[[-11  25 -22  28]
 [-81  59  32  85]
 [ 41 -30   4 -12]
 [-47 -18  61 -42]
 [ 31 -27  17  -7]]
|
[[-81  59  32]
 [ 41 -30   4]]

[[-39  -2 -13]
 [  8  28  34]
 [ 54  -7   5]
 [-13  77   4]]
|
[[ 8 28 34]
 [54 -7  5]]

[[ -4 -78   5   3]
 [ 50 -24 -18 -18]
 [-27  50 -18 -20]
 [-51   8  14   3]]
|
[[ 50 -24 -18]
 [-27  50 -18]]

[[-70 -34  74  -5 -25]
 [ -2  72 -15 -75 -69]
 [-47   1  52 -19 -39]]
|
[[ -2  72 -15]
 [-47   1  52]]

[[ -4  22  36]
 [  5  53   8]
 [-19  41  51]
 [  6  80  13]
 [-65 -54 -54]]
|
[[  5  53   8]
 [-19  41  51]]

[[ 13  30 -40]
 [-43 -21  46]
 [ 49  15 -49]
 [-68  13   1]
 [ 56 -26  20]]
|
[[-43 -21  46]
 [ 49  15 -49]]

[[ 32  17 -11 -12 -73]
 [ 27  17 -10   1 -37]
 [ 28   5 -19  35   5]]
|
[[ 27  17 -10]
 [ 28   5 -19]]
---
[[  9   3   6  31]
 [  8 -11  -2  14]
 [ -1  27 -10  31]
 [  5   9   0  17]
 [-34   9   3 -13]
 [ 23  -2  -4  10]
 [ -6  12  -5  20]
 [ 64  -5  -6 -30]
 [ 35   9   6 -15]
 [ 42  -8   1 -13]]
|
[[ 64  -5  -6 -30]
 [ 42  -8   1 -13]
 [ 35   9   6 -15]
 [ 23  -2  -4  10]
 [  9   3   6  31]
 [  8 -11  -2  14]
 [  5   9   0  17]
 [ -1  27 -10  31]
 [ -6  12  -5  20]
 [-34   9   3 -13]]

[[-33 -51 -28   5 -17  18  10]
 [  3 -77 -40  -2   5  -9   0]
 [-29 -59 -28   2 -13   7   7]
 [-19  66  24  -2 -17  20 -10]
 [ 46 -47 -17 -17  28 -46 -19]
 [-18  63  17   1 -16  29  -8]
 [ 48 -56 -27 -14  28 -39 -17]
 [-28 -54 -32   6 -14  17   9]]
|
[[ 48 -56 -27 -14  28 -39 -17]
 [ 46 -47 -17 -17  28 -46 -19]
 [  3 -77 -40  -2   5  -9   0]
 [-18  63  17   1 -16  29  -8]
 [-19  66  24  -2 -17  20 -10]
 [-28 -54 -32   6 -14  17   9]
 [-29 -59 -28   2 -13   7   7]
 [-33 -51 -28   5 -17  18  10]]

[[ 19 -15  -3   0   4 -49  69  -1   7   2]
 [  6   6  10   1  -6   6 -58  -6  25   2]
 [  9  26  -2   9  -4  30 -44  -8   7 -20]
 [  4   8  -5   3  -2  -1 -46  -6 -10   9]
 [  8   5  -2   1   5  -6 -23   4 -10  33]
 [ -9   2  13  -7  -8  -2  -3  -4 -30  10]
 [-24 -49  -7 -10   7 -10  34   6  -7  -2]]
|
[[ 19 -15  -3   0   4 -49  69  -1   7   2]
 [  9  26  -2   9  -4  30 -44  -8   7 -20]
 [  8   5  -2   1   5  -6 -23   4 -10  33]
 [  6   6  10   1  -6   6 -58  -6  25   2]
 [  4   8  -5   3  -2  -1 -46  -6 -10   9]
 [ -9   2  13  -7  -8  -2  -3  -4 -30  10]
 [-24 -49  -7 -10   7 -10  34   6  -7  -2]]

[[-74   6  77  16]
 [-61   0  55  -3]]
|
[[-61   0  55  -3]
 [-74   6  77  16]]

[[  1  25  -7  10 -19  16  -1  -4]
 [-16   0  88  -2 -24 -46 -34  -2]
 [-10   8  10   8  -4   1  -9  10]
 [ 14 -31 -19 -11  12  22  14 -17]
 [ 22  -2 -16  -8  36 -24  33  13]]
|
[[ 22  -2 -16  -8  36 -24  33  13]
 [ 14 -31 -19 -11  12  22  14 -17]
 [  1  25  -7  10 -19  16  -1  -4]
 [-10   8  10   8  -4   1  -9  10]
 [-16   0  88  -2 -24 -46 -34  -2]]

[[-34   8 -78 -15 -79 -19  -6 -19 -13]
 [ -1   1  -2   3   2   2  -2  -3  -2]
 [-23  -6 -21 -14 -57   1 -13 -13  13]
 [ 18  -9  38 -12  28  11  -2  18   4]]
|
[[ 18  -9  38 -12  28  11  -2  18   4]
 [ -1   1  -2   3   2   2  -2  -3  -2]
 [-23  -6 -21 -14 -57   1 -13 -13  13]
 [-34   8 -78 -15 -79 -19  -6 -19 -13]]

[[-23   6  -4]
 [-12 -64 -37]]
|
[[-12 -64 -37]
 [-23   6  -4]]

[[-38  38  20 -16  46 -16  16  23 -25 -23 -17 -11  -8]
 [ -5 -56  20  47 -11  19  18 -54  31 -26  -9 -21  55]
 [-16  80 -16  28   2  37  34  32   4 -22   1 -11  21]
 [ -1  -3  10 -16 -56   9  26 -23  32  24 -48 -46  -3]
 [ -8  23 -31  -6 -41  -7  -3 -21  22 -37  -4 -36  35]
 [ 45   6 -37 -14   5  47   2  20  28 -17  19 -53 -21]
 [ 39  26  33  23 -13  -7  36  54 -68  24 -17 -25  36]]
|
[[ 45   6 -37 -14   5  47   2  20  28 -17  19 -53 -21]
 [ 39  26  33  23 -13  -7  36  54 -68  24 -17 -25  36]
 [ -1  -3  10 -16 -56   9  26 -23  32  24 -48 -46  -3]
 [ -5 -56  20  47 -11  19  18 -54  31 -26  -9 -21  55]
 [ -8  23 -31  -6 -41  -7  -3 -21  22 -37  -4 -36  35]
 [-16  80 -16  28   2  37  34  32   4 -22   1 -11  21]
 [-38  38  20 -16  46 -16  16  23 -25 -23 -17 -11  -8]]
